In the data rows, the value 128 means zero.
Some points:
[133 126 142  86 145 154 119 156 156 108 162 104 154 119 154 149 117 126 115 119 163  96 111 159 157 127 122 105 135 131 133 158  74 158 105 148  41  98 103 134 105  89 104 107 121  75 170 145]
[124 111 134 167 135 123 138  94 127 138 133 120 107 141 141 145 122  89 134  81 138  95 138 150 189 124 135 135 141 109 145 166 106 135 203  89 128 128 165 119  95  94 214 115 143 119 162 197]
[116  92 142 135 125 178 102 129 155 136 128 146 138 161 147 133 122 185 113 128  99 115  98 178 153 105 155  88 156 128 169 144  97 135  90 134  82 129 135 154  97 129 170  90  99  92 161  89]
[141  97 155 154 111  97 123  87 144 182 117  99 112 121 122 129 147  84 124 116 131 105 162  82 146 135 132 130 137 156 147 142 111 119 114 165  79  96 165 134 122  95 174 125 121 113 164 166]
[161  60 135 124 109 148 108 134 150 141 143 135 124 158 144 132 107 170 127 113 177 111  95 146 160 129 145  98 119  86 178 120 107 148 125  73 129 121 143 118 117 135 180 104 126  73 116 113]
[161  72 138 102  89 120 124 150 179 140 156 108 134 133 122 130 155 171  72 128 129 145 109 151 150 159 136  90 105 124 162 128  96 151 122 138  84 134 143 100  77  95 139  94 147  72 122 123]
[151  84 120 135 130 160 157 146 158 124 156 139 170 176 151 141 112 164 110 102 115 106 117 123 140 107 130  99 125 106 196 148  84 120 110  99 110 120 162 128 112 104 154 122 102  92  92 126]
[153  83 129 163 124 138 154 132 136 189 145 119 140 141 159  97 142  79  97 157 141 131 109 128 108 132 115 153 131 131 165 115  86 149 149 135  72 148 154  95 112 112 144 131 124 140 106 158]
[166 107 121  90  81 111 133 136 154 118 164 117 137 119 129 144 101 111 134 123 155 104 119 147 164 164  92  75 119  96 106 194  70 153 129 151  95 155 112 126 120 107 146  79 137  51 137 138]
[163 108 113 137  87 125 145 120 107  94 164 117 102  94 183 142 110 110 139 123 121 101  68 147 138 124 137 101 141 144 188 103 118 126 128 127  87 109  98 134 109 115 174 110  96 109 137 135]
[151  90 117 141  74 136 123 132 154 161 150 164  99 182 126 125 134 183 114 110 151 135  96 105 175 123 128 105 154 104 159  98 109 136 127 114 149 125 141 118 115 149 126  85  93  60 123  90]
[148  80 142 127 148 168 117  97 165 113 152 116 169 138 155 152 109 148 105  86 115  60 134 147 168 114 126 102 187 110 150 208  67 162 132 115  58 144 136 164  85 114 193 132 137  81 157 157]
[133  94 121 141 133 164 120 133 150 140 158 133 154 124 160 150 104 196  98 131 133 120 109 129 142 116 121 116 169 119 181 123  61 163 141  92  65 142 162 125 142 103 145 107 149  95 122 138]
[180  97 134 106  93 111 161 126 150 171 119  95 114 114 130 147 170 113 108 137 134 155 136  89 178 141 145 106 140 108 147 141 108 152 140 158 106 122 139 152 116 116 121 131 137 104 106 112]
[192  89  99 117  88 103 114 167 189 134 158 113 129 121 201  98 116  89  88 105 116 143 147 105 169 123 145 132 136 138 127  92  94 137 120 119  80 108 150 125 117  66 125 128 101 124 127 149]
[183  99 144 121  91 117 143 100 170 175 140  94 130 143 128 159 125  95 113 136 152 128 128 115 171 160 134  62 120  97 119 159 122 144 111 193  91 128 129 106 131 121  87  89 135 104 103 121]
[155 124 126 157 140 123 114 143 201 136 120  94 143 114 163 102 117 131 160 108 134 146  85 103 170 110 137 104 185 169 145 117  97 166 131 127  97  94 125 121 123  92 136  97 102  92 126 121]
[159 112 143 114 109  82  99 129 148 208 124 110 129 142 134 103 159 104 108 125 115 134 170 129 159 104 176 143 146 119 139 108 154 121 123 166  70 135 137 118  81 114 117 134 140  87  81 101]
[109  82 157 110 141 145 104 155 168 117 158 129 131 135 156 133 143 114  91 102 133 114 103 146 148 128  88 111 143 121 182 139 107 168 131  97  84 133 137  79 117 132 114  90 129  54 124 131]
[146  89 115 159 137 125 145 104 135 162 129 122 163 117 151 111 118 112 122 123  95 102 119 103 156 181 164  72 180 154 163 154 109 139 111 122  77 106 105 154 121 136 142 150 111 112 129 125]
[149  93 138 119 128 100 148 155 138 122 157 123 170  79 163 126 109 116 107  91 121 130  90 105 164 131 172  91 178 117 127 150 110 120 115 159  90  70 101 146 115  96 174 119  89  69 143 122]
[149 108 128 150 182 105 139 141 149 119 181 135 156  90 192 147 102 105 131 132 120 120 124 135 126 109 164  89 188 172 151 172 102 116 158 148  35  84 117 136 105  98 177 136 112 114 157 157]
[141 108 133 103 105  93 152 118 144 154 157  77 106 150 128 147 109 126 152 117 167 170 121 113 154 171  94 130 113 100 144 162 116 153 144 155 114 136 160 115 126  81 162 115 105 107 142 157]
[166 119 134 125 118 120 141 111 123 125 137 142 121  94 120 121 112  98 137 115 145 117 127 148 134 117 139  99 182 115 165 165  88 130 160 120 112 119 161 139  87 101 154 123 115 127 170 123]
[173 118 141 131 124  99 129 146 132 160 156 101 140  96 166 143 135  98 112 108 144 110 126 105 157 146 123 134 168 140 129 122 109 116 135 112  75 104 146 133 128  99 176 139  74  86 106 129]
[153  66 113 136 109 120 124 136 142 152 159 168 128 138 190 150  95 145  72 117 165 123 125 166 132 130 114 142 113 113 172 127  81 145 139  98 106 141 163 117  97  99 137 132 125  56 129 153]
[164  94 144 145 112  97 142 133 130 160 125  96 119 142 123 116 118  95 128 122 146 119 118 142 147 149 150  74 129 122 103 138  96 148 146 162  75 141 160 172 121 117 133 138 126 102 144 138]
[175  84 143 140 116 133 144 159 142 137 125 128 106 112 129 125 116  98  89 135 127 159 112 141 127 140 162 164 101 148 167 107  99 122 136  75 116 161 171 107 102  99 143 147 146 146 140 216]
[156  98 144 133 161 157 112 134 180 123 142 171 135 122 159 135 109 124 109 150 133  95 122 164 101 128 131 126 154 115 168 155  71 129 139 110  50 160 147 120 105 111 144 153 111  96 138 156]
[142  64 149 115 141 145 104 116 197 144 112 131 173 136 175 141 102 132  99 148 106 120 144 163 123 169 109  65 162 129 112 165  91 135 120 154  11 139 126 132  86 139 142 102 154  99 101 124]
[207  84 116 124 110 138 129 140 154 113 122  91 113 151 152 128 132 147 120  84 130 112  85  56 211 176 138 121 148 134 131 142  49 147 121 140 126 119 144 107 116  61 134 102 118  83 146  98]
[159  78 138 122 145 139 137 128 181 131 109 107 171 163 128 101 135 117 117 106  98 131 126 127 146 110 137 133 143 128 155 138 101 112 110 133  72 150 143 141 112 127 113 131 157  77 134 115]
[153 101 125 133 134 129  98 120 127 135 147 103 136 125 146  86 126 109 129 131 116 158 141  95 174 128 147  89 175 150  96 130 110 155 115 143  89  68 130 121 121  97 148 114 105  88 141 115]
[166 120 138 163  78 111 103 169 151 145 156 110  89 118 162 119 125 138 114  93 148 141 131  78 155 152  94 129 122 141 121 155 116 138 101 175  93  87 139  90 140  87 139  64  77  85 148 132]
[145  82  76 139 103 117  97 158 134 118 127 121 122 120 160 129 121  91 138 113 161 125 133 137 144 116 140 164 173 133 171 141  93 165 148 120 100  75 164 134 126  67 167 126 101 120 123 174]
[123 101 152 127  94 139 112 130 142 175 179 135 129 131 133 116 173 124 108 126 150 132 108 148 137 133 144 143 153 125 177 114 102 102 147 104  73 128 181 134 117  98 160 131 150  82 145 181]
[135  88 129  97 143 137 112  94 173 127 128 147 151 134 144 181 121 152 120 100 112  91 120 142 117 149 139  70 183 142 128 223  78 141 126 136  49 145 132 137  91 143 180 119 162 105 149 103]
[179 102 130 108 134 102 149 140 145 167 121  98 130 123 138 149 118  99 148 126 107 122 147 136 123 147 142 111 145  99 157 124 109 125 154 118 110 106 160 142  78 120 132 140 141 100 139 146]
[166  77 164 174 124 127 151 134 174 179 105 139 147 110 127 102 125  78  62 135  84 164 102  88 117 132 131  98 113 122 166 136 101 108 101 134  64 105 156 127 115 136 114 166 144 155 107 146]
[128 104 111 150 145 119 151 142 157 141 167 109 125  98 156 114 129  77 162  97 121 133 111 139 123 131 148 161 184 161 154 123 101 152 161 111  49  66 174 124 130  93 186 140 132 143 150 180]
[152 104 108 147  87  87 151 144 139 158 151  79  64 123 143 107 150 100 107 123 144 179 109 106 159 158 124 111 150  90 151  97 116 115 151 136 145 138 167 150  94  98 128 127 143 143 106 163]
There is one direction along which these points spread out most. Take the direction at right angles to it along which they spread out most. Then take the direction at right angles to both along which they spread out most. Go by this last direction. How many in every 100 of the points above lie lower along it than each point below? Answers are rounded to whole numbers. More than half of the points above lie lower than the first one.
[173 118 141 131 124  99 129 146 132 160 156 101 140  96 166 143 135  98 112 108 144 110 126 105 157 146 123 134 168 140 129 122 109 116 135 112  75 104 146 133 128  99 176 139  74  86 106 129] : 68
[175  84 143 140 116 133 144 159 142 137 125 128 106 112 129 125 116  98  89 135 127 159 112 141 127 140 162 164 101 148 167 107  99 122 136  75 116 161 171 107 102  99 143 147 146 146 140 216] : 2
[163 108 113 137  87 125 145 120 107  94 164 117 102  94 183 142 110 110 139 123 121 101  68 147 138 124 137 101 141 144 188 103 118 126 128 127  87 109  98 134 109 115 174 110  96 109 137 135] : 39
[192  89  99 117  88 103 114 167 189 134 158 113 129 121 201  98 116  89  88 105 116 143 147 105 169 123 145 132 136 138 127  92  94 137 120 119  80 108 150 125 117  66 125 128 101 124 127 149] : 56
[142  64 149 115 141 145 104 116 197 144 112 131 173 136 175 141 102 132  99 148 106 120 144 163 123 169 109  65 162 129 112 165  91 135 120 154  11 139 126 132  86 139 142 102 154  99 101 124] : 80
[149 108 128 150 182 105 139 141 149 119 181 135 156  90 192 147 102 105 131 132 120 120 124 135 126 109 164  89 188 172 151 172 102 116 158 148  35  84 117 136 105  98 177 136 112 114 157 157] : 93
[207  84 116 124 110 138 129 140 154 113 122  91 113 151 152 128 132 147 120  84 130 112  85  56 211 176 138 121 148 134 131 142  49 147 121 140 126 119 144 107 116  61 134 102 118  83 146  98] : 59
[161  72 138 102  89 120 124 150 179 140 156 108 134 133 122 130 155 171  72 128 129 145 109 151 150 159 136  90 105 124 162 128  96 151 122 138  84 134 143 100  77  95 139  94 147  72 122 123] : 27
[148  80 142 127 148 168 117  97 165 113 152 116 169 138 155 152 109 148 105  86 115  60 134 147 168 114 126 102 187 110 150 208  67 162 132 115  58 144 136 164  85 114 193 132 137  81 157 157] : 49
[164  94 144 145 112  97 142 133 130 160 125  96 119 142 123 116 118  95 128 122 146 119 118 142 147 149 150  74 129 122 103 138  96 148 146 162  75 141 160 172 121 117 133 138 126 102 144 138] : 71
